In the data rows, the value 128 means zero.
Here are some points:
[133 101 133 104 186  94 136 116 142 109 106 133 164 165 138 141 133 104
 139  75 107 114 130 104 139  85 146]
[117 103  98 165 101 153 137 126 110 126 118 142 138 121 115 116 156 137
 124 141 116 160 107 125  95 138 127]
[101  99 119 146 182  86 192  89 119  67  87 117 183 201 153 112 146  44
 184  74  98 143  88  76 181  46 196]
[162 147 125 140 104 131 112 144 156 125 164 154 133 133 110 153 129 141
  99 159 160 135 129 158 134 155 104]
[123 103 103 140 116 135 137 110 115 116 111 125 145 134 121 121 149 124
 135 129 115 149 109 119 115 124 137]
[106 105  98 148 101 156 143 105  92 121  97 105 130 122 109 103 151 124
 147 136 102 157 102 108 103 128 146]
[160 181 166 122 145  59 145 176 169 117 156 109 135 149 138 118  77 114
 137 121 164 114 140 134 185 108 144]
[175 123 106 107 167  80 131 132 181 102 149 175 173 173 161 175 133 132
  93 109 158 119 131 150 170 116 111]
[ 98  97 104 138 102 162 129 100  87 136 100 111 124 108 108 111 155 137
 136 139  98 150 115 113  82 139 135]
[130 107 103 147 102 164 121 119 125 134 135 164 134 120 121 143 157 144
 109 150 130 149 116 141  99 150 103]
[120 102 102 123  98 191  94  94 112 146 136 165 112  97 134 156 164 158
  91 161 130 127 133 153  95 170  86]
[117 181 179 102 129 116 117 188 126 194 144  89  63  67 152  91  65 174
 133 119 126  85 175 136 107 147 107]
[121  99 101 133 165 105 163 131 128 119  99 153 161 151 173 122 156 124
 134  81 101 135 113 104 121  91 129]
[ 99 164 177  92 120 145 104 162 109 191 134  86  56  63 142  94  78 164
 138 124 118  90 171 128  98 151 118]
[ 98 147 164  95 117 154  96 143 104 188 125  86  66  64 122  99  93 167
 133 130 112 102 168 125  87 154 111]
[101 104 109 155 123 140 152 118 101 119  98 124 137 130 128 108 151 115
 151 116 100 152 102 103 109 113 146]
[102 100 126 136 130 131 138  85 100  91  95  90 146 155  74 109 140  77
 169 125 104 149 106  91 138  96 185]
[103 112 100 188 102 136 174 115  95  93 100 114 155 151 111  88 157  92
 163 135 108 179  78  99 128 106 169]
[186 152 135  97 156  77 114 154 189 119 169 158 149 158 148 173 107 142
  90 123 171 106 154 164 173 127 101]
[217 190 154  95 115  87  79 168 211 120 208 154 126 138 104 191  83 152
  67 175 221  97 168 203 193 172  87]
[157 122 102 165 113 139 131 139 143 111 151 182 154 142 130 152 152 132
 103 148 148 150 104 149 126 146 103]
[122  92 101 121 180 101 162 126 131 124  95 154 165 152 187 133 153 122
 134  73  98 127 114 102 122  87 123]
[180 143  99 136 102 153 103 102 170 109 188 206 143 146 142 203 152 133
  62 190 196 128 118 193 169 169  80]
11 more points follow, each with its number after it:
[168 148 125  94 102 156  78 113 155 142 179 155 106 108 121 185 125 162
  70 178 174 108 156 188 145 181  83] 0
[112  98  98 133 101 174 118 111 102 147 112 138 118  99 116 125 154 151
 120 143 108 144 124 129  77 151 109] 1
[102 104  97 165 102 141 157  99  92 101  96  99 149 141 102  98 155  95
 164 139 107 170  87 100 125 109 169] 2
[103 104 122 151 164  94 180  90 111  70  85 110 174 190 133 105 145  54
 182  92 102 149  86  77 176  57 198] 3
[134 192 194  97 158  77 133 202 158 170 151 103  90 102 174 101  59 154
 137  95 138  77 173 127 145 124 112] 4
[137 102 101 127 189  81 170 140 156 107 108 166 181 170 194 144 147 118
 132  67 112 128 115 108 140  79 125] 5
[100 160 170  97 146 131 123 162 118 187 128 100  75  82 165  99  90 164
 144 105 112  82 166 121 110 132 114] 6
[103 142 155 122 117 136 125 136 102 149 119  83  92 100 115  91 106 130
 152 131 112 118 138 114 115 134 143] 7
[101  86 104 108 191 116 160 104 116 126  86 154 154 144 208 130 155 123
 140  67  85 116 120  97 119  83 128] 8
[117  99 100 133 101 175 115 112 108 146 120 147 120 102 119 132 155 152
 114 147 115 144 125 135  82 154 105] 9
[ 98 119 104 211 101 113 205 110  99  63 103 102 177 182 111  78 153  57
 187 130 113 196  52  84 162  79 197] 10
Which of these numbered points is nearest to each point below, looking only along the 2 directions in which the first points spread most? Its number follows each.
[ 99 124 102 205 102 104 209 102  93  55  96  93 182 191  99  74 153  43
 196 138 119 204  49  81 175  68 217] > 10
[152 140 122 166 124 105 151 159 156 106 149 164 163 153 137 132 134 117
 120 131 153 145 104 140 147 122 121] > 5
[145 138 102 203 101 157 152 136 149  99 162 212 159 158 148 157 172 115
 103 164 165 160  79 154 145 140 100] > 5
[136 178 183  96 116 131  89 159 140 162 160  99  74  94 101 124  75 152
 120 153 151  90 171 149 131 161 118] > 4
[212 183 147  95 101 105  65 148 197 123 213 159 117 133  91 202  94 151
  52 193 217 108 164 209 180 185  83] > 0
[197 148  98 113 102 137  87 107 179 111 193 188 144 147 129 212 134 139
  55 190 207 123 135 203 187 172  81] > 0
Now 11 new points, numbered from 0 again:
[193 200 174  95 123  78  95 191 196 140 194 131 109 122 120 155  65 158
  91 151 196  89 173 179 177 160  94] 0
[101 120 101 202 102 117 197 111  94  70  98 105 173 175 107  78 156  64
 183 136 114 194  59  89 155  83 196] 1
[145 106 100 142 171  83 164 144 157 104 119 171 182 174 182 148 149 116
 123  85 125 134 104 122 145  92 116] 2
[107 117 120 136 143 111 163 117 111 113 102 110 139 144 150 104 135 105
 156 104 107 139 108 100 137  97 153] 3
[101 114 103 190 101 136 176 126  99 100 101 123 148 137 118  91 156 100
 164 129 108 177  77  99 119 110 162] 4
[103  87 103 115 100 185 101 106  89 163 103 117  98  80 112 125 157 169
 118 136  92 130 142 121  56 157 108] 5
[107  86 101 100  99 189  84  94  93 167 106 117  97  80 105 129 153 173
 105 143  98 130 146 136  57 168  97] 6
[167 143 113 163 107 138 124 137 165 104 172 193 151 153 130 174 147 128
  89 168 179 142 107 168 156 151  98] 7
[105  96 136 133 203  81 176  90 124  75  82 126 181 199 157 118 139  51
 181  62  98 124  97  71 182  42 192] 8
[104 138 194  99 215  91 139 134 132 125 110 108 123 152 152 116  94  84
 167  61 106  79 149  86 153  71 165] 9
[126 112 101 172 111 140 148 135 123 114 120 155 153 134 124 119 155 125
 129 132 122 161  96 125 108 126 125] 10
Which of these numbered points is nearest to each point below, looking only along the 2 directions in which the first points spread most? Its number follows each.
[168 127 105 121 137 123 121 115 167 113 159 186 154 151 158 182 145 132
  85 141 164 121 124 165 157 137  94] > 7
[127 119 139 167 148 121 144 115 133  80 125 148 170 181  98 134 146  68
 149 118 129 150  93 103 155  98 166] > 2
[103 101 104 152 114 137 156  94  98 103  93 108 140 142 112 101 154  98
 161 129 105 164  93 104 122 109 161] > 4
[211 176 145  99 109 103  72 150 199 114 202 157 127 141  99 195  98 153
  64 184 211 107 161 201 177 176  86] > 0
[192 141 121 103 149  88 104 141 192 111 169 172 155 158 134 190 118 135
  79 135 173 109 148 170 172 139 100] > 7
[126 132 123 153 134 102 163 149 131 112 117 129 148 144 142 110 130 115
 147 108 123 143 107 113 138 106 144] > 9
